Named moves, each a turn or a mirror, and the order they were made in; the first pair answered:
Miki (before => after):
[-34.9 -14.2  29.4   3.3  12.7  22.7  49.7  21.1] => [-29.9 -13.5  29.2   4.7  10.6  20.6  50.1  17.0]
[-39.1 -24.5  57.4   7.3  40.5  31.2 -10.3  -5.8] => [-35.0 -21.7  49.1  -0.9  49.5  37.9  -9.7   2.2]
[ 25.3 -19.2 -21.5 -27.4 -25.9 -22.2  18.9 -12.1] => [ 23.5 -24.3 -21.8 -29.7 -25.3 -23.1  20.2  -6.6]
Lel (before => after):
[ 12.4  10.4  21.9 -18.2 -17.8  16.3  22.2   5.5] => [ 10.4  -5.1 -11.9 -29.3  -6.0 -19.5   1.5   9.5]
[-17.3  -4.5  20.9 -19.4  17.7  -4.8   2.3 -10.3] => [-14.9 -11.3  20.0 -20.6  16.1 -11.9  -0.6  -3.1]
[ 27.0 -10.4 -15.5  13.3 -48.4   7.3 -48.2   2.6] => [ 30.4   1.2  12.9  24.3 -54.3  38.2 -27.8   7.7]
[ 17.0  -6.8  20.4  11.1 -46.7  33.6 -14.5   7.1] => [ 15.3 -20.2 -14.7  -1.0 -48.9   7.9 -38.7   6.2]
lopov (before => after):
[ -8.2  10.9   2.7   0.1   8.2  -6.5 -10.0  12.9] => [-8.0 12.0  0.8  1.5  8.3 -1.3 -5.9 13.3]
[ -7.1  10.2  25.9  18.8 -11.8 -14.1  19.4 -28.2] => [  7.5 -13.0 -14.1 -17.9  -6.3 -44.7   4.5  -7.3]
[ 35.0  -0.6  25.9 -24.3 -21.3  38.4  47.8   9.8] => [ -7.8  11.6   8.9   0.9 -49.7  -4.1  59.5 -29.2]
[ -9.5  38.7 -17.4  34.9 -20.7 -11.9  -1.6  -9.9] => [ 18.6   9.9 -44.6  -5.0  -2.8 -19.0 -18.4  12.6]
siza (before => after):
[-11.1  -3.7  10.9  -8.4 -25.0 -35.5  10.4 -27.2] => [  1.1  15.1 -22.6  19.0 -30.4 -22.5 -24.9 -14.1]
[-16.2   4.2 -14.1   8.7  -5.6 -30.4   4.3 -21.2] => [ -3.5  -9.2 -27.1   2.6   2.0 -26.2 -21.5  -5.0]
[ -0.6 -19.5 -18.0 -13.8  -6.1 -20.9   0.7 -15.1] => [ -7.6  -3.3 -17.1   0.3 -17.4 -19.9  -2.2 -12.1]
Now pairs of rows:
Between the rows of a pair lie 2 to 3 moves.
[-20.8 -23.1  70.1   9.3   3.0  -5.3 -16.4 -24.1] => [-14.3 -12.4 -26.5  17.0 -14.6 -46.2 -54.9 -17.0] | siza then lopov
[-16.2  27.8  51.1  15.7  13.8  24.9  44.8  -5.9] => [ 26.2 -18.6  16.5 -49.3  35.0  21.5  28.6  38.2] | lopov then lopov then Lel
[ 24.1 -17.8 -20.0 -40.7   0.6   3.3  -4.0   5.3] => [-12.7  10.5  18.3   6.8 -16.4   7.8  31.1 -34.1] | Lel then lopov
[ 32.4 -25.6  -5.7 -19.3 -12.7  -3.7 -26.5  24.9] => [30.6  8.8 23.4 10.0 -1.5 31.8 -8.0 32.7] | lopov then Miki
[-38.2  35.9   1.5  12.8   4.1 -39.3  61.4 -50.5] => [ -1.2   7.1  60.6 -10.8  -8.8  13.0  77.7 -30.8] | lopov then Lel then Miki
[ -3.0  14.0 -32.2 -25.0 -30.5 -35.7  56.9 -28.5] => [ 50.5  13.0 -42.5 -24.4 -28.1  14.4  26.3  30.3] | lopov then siza then siza
